500 stands for zero in the data rows.
Each row below has a hidden score, from 0 to 20, with 10 about the middle. What is it? The score is a weighted sum of the row's numbers plus the product of two more (or one squared), each taken from its middle value.
[502 700 493 340 446 402 415 470 572 348 464 582 388 560 575 386 620 390 463 391 494 397 506 482] ~ 10
[501 410 493 590 529 543 572 525 373 553 470 438 581 394 412 629 421 542 570 499 519 519 542 499] ~ 9
[548 549 487 473 516 375 469 465 520 474 367 403 371 548 541 418 562 419 446 444 410 487 509 525] ~ 12
[421 495 542 533 525 535 682 515 525 491 558 508 508 423 506 600 446 595 476 492 551 637 607 532] ~ 9
[418 501 697 543 592 532 699 427 463 657 485 489 569 377 518 693 472 664 414 533 494 695 587 453] ~ 10
[452 440 501 575 531 593 639 505 494 552 509 526 483 461 511 582 537 583 481 490 487 608 557 485] ~ 11
[464 454 593 552 560 532 605 466 546 634 540 473 494 488 487 653 456 668 516 491 534 626 538 421] ~ 16
[654 562 487 392 504 324 402 363 641 594 381 438 463 564 471 500 564 448 579 552 385 453 444 396] ~ 12
[593 562 512 449 518 306 454 405 615 465 358 422 427 569 447 439 623 412 574 558 329 455 491 513] ~ 10
[484 413 537 619 482 598 467 505 390 555 596 497 552 387 444 576 370 555 549 526 496 517 529 498] ~ 10
[440 421 586 460 466 515 522 383 550 551 475 491 480 595 486 531 439 585 489 507 367 487 486 423] ~ 11
[419 358 411 548 461 613 382 570 316 417 539 547 496 574 562 437 378 426 529 538 445 380 435 571] ~ 4
[510 634 495 322 494 455 464 588 606 369 556 499 487 560 532 428 512 489 505 455 582 498 560 484] ~ 10
[555 382 511 519 516 468 433 444 485 595 507 458 555 511 451 539 508 518 557 568 398 410 535 473] ~ 10
[553 515 483 474 523 497 520 422 537 515 482 443 498 611 545 498 459 504 468 510 474 574 482 414] ~ 8
[612 615 482 451 437 400 401 414 517 426 451 568 463 543 450 453 707 453 466 469 501 502 518 486] ~ 10
[572 621 487 446 473 445 519 565 584 492 425 453 425 596 538 459 564 421 483 499 601 536 494 444] ~ 11
[663 485 444 446 480 410 382 398 552 514 392 391 478 495 487 493 589 429 581 595 449 428 491 497] ~ 10
[309 351 510 706 501 650 548 451 347 583 590 519 638 340 517 623 278 599 517 521 361 498 526 538] ~ 6
[536 643 461 362 507 426 449 494 590 425 430 448 326 610 490 392 561 453 498 492 538 456 504 393] ~ 7
[510 381 389 584 434 616 379 660 311 409 522 477 449 462 467 427 365 360 618 492 521 375 447 603] ~ 6
[445 533 650 558 544 553 717 434 534 600 530 512 601 422 462 660 620 631 399 506 423 619 502 349] ~ 15
[494 500 433 418 495 596 498 530 433 416 455 484 502 534 484 449 493 462 548 479 601 427 492 534] ~ 3
[601 557 442 487 483 429 413 538 468 462 479 382 482 480 399 459 521 399 625 558 518 414 504 521] ~ 6
[636 466 406 471 460 338 333 448 563 539 396 347 445 528 502 389 558 370 574 506 346 371 354 508] ~ 13
[483 532 577 548 608 513 680 451 562 569 537 538 605 475 503 610 471 648 466 483 540 714 505 426] ~ 12
[506 649 481 384 415 454 477 625 528 340 482 558 358 603 487 304 649 378 430 374 593 448 502 466] ~ 13
[450 531 548 472 532 508 503 514 521 532 482 496 515 462 570 551 551 562 402 427 495 625 528 428] ~ 13
[497 515 519 473 479 469 480 410 586 479 436 440 476 623 546 423 529 482 422 514 459 439 484 489] ~ 6
[505 440 424 513 476 555 374 539 384 408 516 444 393 458 573 403 411 358 647 476 386 332 530 635] ~ 5
[550 434 470 558 519 598 548 603 485 543 620 497 641 387 521 589 438 557 462 489 593 562 548 517] ~ 16
[581 542 543 492 480 483 528 502 520 506 478 443 471 494 446 561 592 541 476 492 502 577 569 458] ~ 12
[540 569 523 472 498 436 410 471 553 563 350 488 443 603 446 449 584 443 426 495 405 487 554 464] ~ 15
[444 610 581 441 450 484 413 536 483 419 462 583 401 541 426 430 625 440 471 444 423 434 522 531] ~ 10
[609 584 481 364 428 354 373 418 544 479 408 508 483 544 513 422 685 392 577 481 447 433 452 555] ~ 10
[416 332 530 620 467 544 453 478 448 642 506 481 537 466 411 613 409 530 528 560 385 474 452 596] ~ 11
[579 627 464 428 476 483 537 608 519 412 459 565 398 596 588 393 636 448 415 477 538 477 554 461] ~ 9
[485 626 530 428 435 427 479 453 511 425 436 519 414 562 490 410 705 451 559 421 575 440 504 449] ~ 8
[455 391 464 667 471 616 498 637 362 539 579 473 608 322 519 503 443 530 555 531 605 425 521 595] ~ 7
[558 464 524 609 528 497 520 470 485 652 505 485 497 343 454 637 539 544 549 550 475 616 584 436] ~ 12
[537 545 560 565 502 596 559 477 524 622 525 555 523 405 472 630 588 562 460 430 447 573 499 407] ~ 17
[489 579 496 338 514 454 550 506 542 447 420 460 359 542 590 477 479 494 369 511 553 477 501 406] ~ 14
[586 533 493 365 517 310 436 411 630 481 343 460 373 656 437 442 593 428 578 540 417 433 457 508] ~ 13
[436 474 587 526 521 530 508 412 496 484 512 517 552 480 492 542 479 546 462 501 386 556 465 452] ~ 7
[544 491 470 599 491 569 582 740 397 489 586 523 632 300 450 523 479 488 470 497 707 496 523 577] ~ 13
[466 640 503 429 419 492 396 497 566 461 425 594 501 518 472 450 629 449 434 409 577 511 521 482] ~ 13
[637 523 445 570 515 538 538 502 543 563 468 586 526 384 335 610 565 538 607 510 597 537 605 471] ~ 13
[514 500 413 543 532 670 605 648 455 435 625 448 572 438 541 525 417 536 540 487 600 489 500 574] ~ 10
[477 505 539 562 536 555 584 557 561 540 483 509 507 341 478 601 425 533 429 469 566 626 542 542] ~ 13
[385 468 540 521 526 512 624 492 544 488 491 579 476 573 511 557 435 611 359 531 446 545 491 440] ~ 9
[642 534 440 462 510 276 350 309 577 514 356 402 414 613 517 464 599 435 551 517 347 387 430 405] ~ 13
[470 562 519 472 474 452 509 426 510 534 361 684 434 606 375 515 576 440 479 481 323 488 471 461] ~ 15
[485 629 514 458 490 532 469 516 498 396 409 604 581 528 419 454 655 501 378 463 422 547 504 446] ~ 8
[490 408 570 604 546 592 484 403 389 622 515 605 536 426 391 624 403 577 541 535 448 513 505 494] ~ 9
[430 541 597 568 551 563 665 486 624 578 579 576 612 466 533 638 573 646 370 486 529 635 559 416] ~ 12
[495 537 591 464 578 546 644 473 574 573 488 550 532 518 539 633 448 583 424 530 384 582 598 344] ~ 10
[413 263 534 613 461 578 420 327 397 645 547 463 579 388 382 593 388 568 628 607 312 375 493 575] ~ 6
[360 365 557 622 533 610 659 462 385 583 652 512 664 377 486 609 289 635 542 499 549 513 466 490] ~ 13
[463 366 451 546 436 453 308 271 511 561 480 465 590 545 379 477 500 501 533 567 324 346 402 485] ~ 5
[504 477 659 541 554 527 618 555 491 560 557 511 514 446 399 600 592 572 480 489 507 660 533 367] ~ 12
[562 472 413 522 499 563 395 576 309 457 570 460 468 490 465 498 483 402 557 514 531 402 459 633] ~ 18
[453 465 510 630 504 615 498 667 399 510 705 495 621 284 480 553 397 561 533 532 589 469 539 595] ~ 14
[531 558 464 474 482 399 431 445 580 534 402 548 446 535 440 487 471 475 411 565 368 490 508 445] ~ 9
[430 580 585 528 588 586 595 496 605 535 506 409 537 518 483 568 422 591 398 505 576 611 523 414] ~ 7
[591 611 433 357 491 289 366 296 721 530 373 382 396 622 548 427 589 399 549 492 351 406 478 444] ~ 11
[505 535 521 484 537 567 642 487 608 569 606 625 627 401 390 602 468 650 438 454 688 652 517 435] ~ 13
[482 526 684 564 590 535 714 469 519 608 489 556 503 342 614 645 495 651 382 514 603 702 535 481] ~ 14
[494 572 535 400 548 496 652 506 583 466 451 466 288 532 508 503 502 541 362 513 559 576 486 498] ~ 8
[593 434 453 616 494 590 445 647 396 536 546 547 563 294 440 569 488 434 596 535 550 454 455 633] ~ 14
[637 498 354 404 433 343 292 475 535 396 484 355 427 543 527 344 529 325 685 521 445 389 379 582] ~ 9
[503 523 515 456 507 455 366 409 566 507 447 533 477 580 495 506 526 515 464 560 477 530 447 427] ~ 7
[448 536 555 403 505 422 523 430 614 376 427 524 284 593 503 436 564 429 488 474 394 433 409 490] ~ 8
[504 529 463 467 500 562 470 648 543 482 610 507 612 420 463 515 494 531 454 469 593 563 519 523] ~ 12
[449 604 530 415 534 444 595 523 571 436 486 468 396 616 549 525 470 547 478 507 587 574 604 430] ~ 9
[506 445 469 490 527 520 413 615 447 395 520 428 472 520 572 432 506 448 547 507 435 359 508 590] ~ 8
[493 426 313 536 460 542 370 615 359 397 551 481 527 512 468 427 380 287 545 465 515 340 476 598] ~ 5
[478 544 495 431 573 433 558 453 558 538 430 595 482 576 469 523 499 540 454 513 471 588 516 438] ~ 9
[520 590 599 418 532 413 517 509 556 536 413 556 446 541 549 520 433 495 432 480 499 538 542 427] ~ 11
[496 606 534 386 518 482 551 595 639 384 464 555 460 567 545 467 501 514 454 435 488 505 543 442] ~ 19
[579 585 452 497 499 521 485 647 476 461 531 447 459 468 494 480 492 460 447 484 735 572 509 553] ~ 9
[439 531 571 511 585 571 764 512 588 557 592 477 590 405 475 611 504 647 401 512 602 655 495 425] ~ 12
[626 507 469 610 525 524 565 697 456 483 600 557 649 382 453 543 547 485 536 494 682 541 581 527] ~ 12
[491 530 554 505 539 538 550 542 589 471 516 563 549 511 573 566 432 600 368 471 474 654 515 490] ~ 17
[493 372 422 667 481 618 450 713 371 462 616 512 555 373 533 520 416 451 538 517 627 483 492 621] ~ 9
[438 525 605 501 578 532 652 485 579 521 526 482 561 487 459 578 437 618 440 484 487 672 531 344] ~ 11
[458 555 558 421 537 537 606 476 663 419 547 563 488 611 604 510 467 570 365 444 596 617 453 487] ~ 11
[603 422 378 534 447 561 396 516 319 417 474 452 493 532 454 425 396 366 624 537 472 351 436 624] ~ 5
[590 571 518 534 445 449 494 482 530 547 527 576 455 472 436 546 620 491 473 435 518 532 556 339] ~ 17
[511 385 423 666 461 662 479 727 337 475 744 552 654 314 438 509 370 471 549 484 633 438 450 663] ~ 15
[430 457 441 449 448 547 459 546 387 437 521 487 448 614 527 394 419 414 571 499 418 407 440 533] ~ 4
[398 493 531 519 602 500 616 494 591 554 403 487 533 561 589 542 446 583 376 516 472 605 569 517] ~ 15
[431 370 465 578 448 485 411 377 454 540 504 470 492 525 395 488 453 491 727 535 364 356 426 534] ~ 10
[480 290 495 656 488 544 414 481 295 597 537 525 628 359 417 607 371 533 617 583 429 447 489 567] ~ 10
[514 502 414 571 483 594 458 718 423 388 554 398 447 446 502 455 492 434 528 441 629 446 582 613] ~ 11
[462 387 539 593 521 647 518 502 362 552 588 566 567 457 433 603 421 598 494 466 466 499 518 498] ~ 12
[577 440 427 540 492 410 341 453 420 546 431 440 503 498 369 468 452 436 564 503 413 382 410 540] ~ 10
[354 345 464 590 551 646 523 473 397 562 680 560 581 337 490 600 327 577 491 510 514 513 490 589] ~ 15
[518 664 457 381 459 433 443 540 551 377 466 513 405 606 497 309 717 388 433 364 609 472 586 568] ~ 12
[477 512 554 484 544 383 476 391 605 547 444 597 511 592 613 534 512 550 413 582 408 528 462 454] ~ 8
[403 483 591 572 560 582 620 479 542 623 539 556 617 397 572 607 448 655 475 466 530 665 602 440] ~ 12
[387 211 497 698 468 610 486 467 284 592 606 515 546 362 435 600 314 564 594 547 485 450 499 589] ~ 8
[401 537 568 399 526 488 583 541 532 503 461 511 370 585 575 523 430 555 345 512 579 627 479 332] ~ 8
[505 613 496 366 523 460 515 556 575 404 464 524 349 554 513 398 603 441 435 460 518 550 519 439] ~ 8
[480 502 513 550 488 523 566 557 542 568 699 572 702 411 461 570 564 651 498 480 645 603 559 470] ~ 14
[553 515 449 520 473 397 423 522 429 462 425 489 433 492 472 484 550 406 550 551 480 434 513 558] ~ 6
[499 535 583 549 516 563 580 390 497 614 467 598 615 477 378 624 513 560 455 476 483 636 545 396] ~ 8
[449 558 486 380 468 501 470 487 578 419 442 397 404 686 719 423 497 492 417 496 417 433 546 427] ~ 7
[524 526 528 541 479 511 481 570 468 462 449 523 573 468 416 545 426 479 535 514 502 561 456 547] ~ 13
[584 574 444 353 494 312 451 445 614 466 389 388 315 587 531 378 559 424 400 484 410 419 471 513] ~ 10
[337 310 528 681 483 622 524 537 244 550 611 547 632 355 511 647 350 626 488 501 539 446 476 541] ~ 19
[585 445 434 469 440 424 358 480 433 433 499 407 377 513 549 366 436 343 574 528 415 316 423 659] ~ 10
[663 522 479 392 481 265 370 337 643 503 376 325 403 647 515 432 581 422 580 494 316 389 460 481] ~ 15
[694 460 404 587 483 442 405 438 545 582 429 423 503 542 397 462 557 358 495 604 320 411 468 515] ~ 7
[492 489 451 430 477 390 309 442 529 462 382 423 379 603 537 384 576 412 516 483 443 373 423 545] ~ 9
[467 404 540 636 557 575 628 579 439 640 593 543 566 383 453 629 379 541 531 512 505 513 571 558] ~ 10
[534 505 511 426 522 510 502 634 501 425 557 521 494 541 536 479 547 432 537 462 628 440 581 466] ~ 10
[358 266 444 685 483 719 535 596 344 482 645 550 600 303 455 544 356 605 536 496 501 448 430 605] ~ 9
[554 707 500 413 459 417 412 514 593 418 434 499 399 565 544 391 685 418 445 477 529 547 492 458] ~ 9
[450 518 629 507 576 535 697 444 525 586 466 498 581 491 455 661 471 662 451 528 438 680 583 432] ~ 9
[428 592 532 490 559 534 747 538 635 408 499 621 426 529 546 500 444 594 450 477 580 560 444 505] ~ 13
[361 405 511 438 442 544 442 350 554 401 506 510 494 700 573 389 428 539 544 498 415 430 429 590] ~ 11
[489 310 443 548 414 633 448 603 328 471 603 447 512 467 494 405 372 381 701 511 533 355 528 599] ~ 3
[508 614 476 330 467 394 538 497 533 402 414 441 394 615 554 416 549 441 427 455 532 498 579 521] ~ 6
[495 342 422 656 423 542 259 513 421 548 523 497 546 466 397 478 387 420 683 539 367 329 414 541] ~ 13
[509 391 395 589 428 663 416 672 264 457 598 439 553 430 461 476 434 401 616 505 579 453 497 697] ~ 5
[404 581 531 376 557 440 566 445 604 396 438 544 460 593 624 448 473 557 343 456 519 568 516 433] ~ 6
[374 398 559 539 460 487 487 246 593 596 482 564 508 637 427 550 471 555 517 511 389 448 372 476] ~ 10
[444 482 505 514 510 565 558 568 446 450 543 463 502 586 521 457 411 480 564 502 606 510 546 475] ~ 4
[552 600 527 405 493 513 510 539 554 499 405 536 347 623 541 464 624 462 486 497 546 531 551 394] ~ 9
[619 673 480 354 475 390 413 405 639 409 335 440 358 666 603 362 656 375 475 477 477 418 478 483] ~ 7
[483 433 474 632 542 589 650 640 472 525 649 511 672 321 588 572 358 625 525 509 667 581 516 556] ~ 12
[639 519 466 541 518 548 479 503 434 567 400 485 496 488 481 527 527 458 527 517 571 500 536 489] ~ 8
[476 585 507 441 531 523 486 498 544 402 476 494 427 581 574 458 481 475 422 470 502 503 521 466] ~ 6
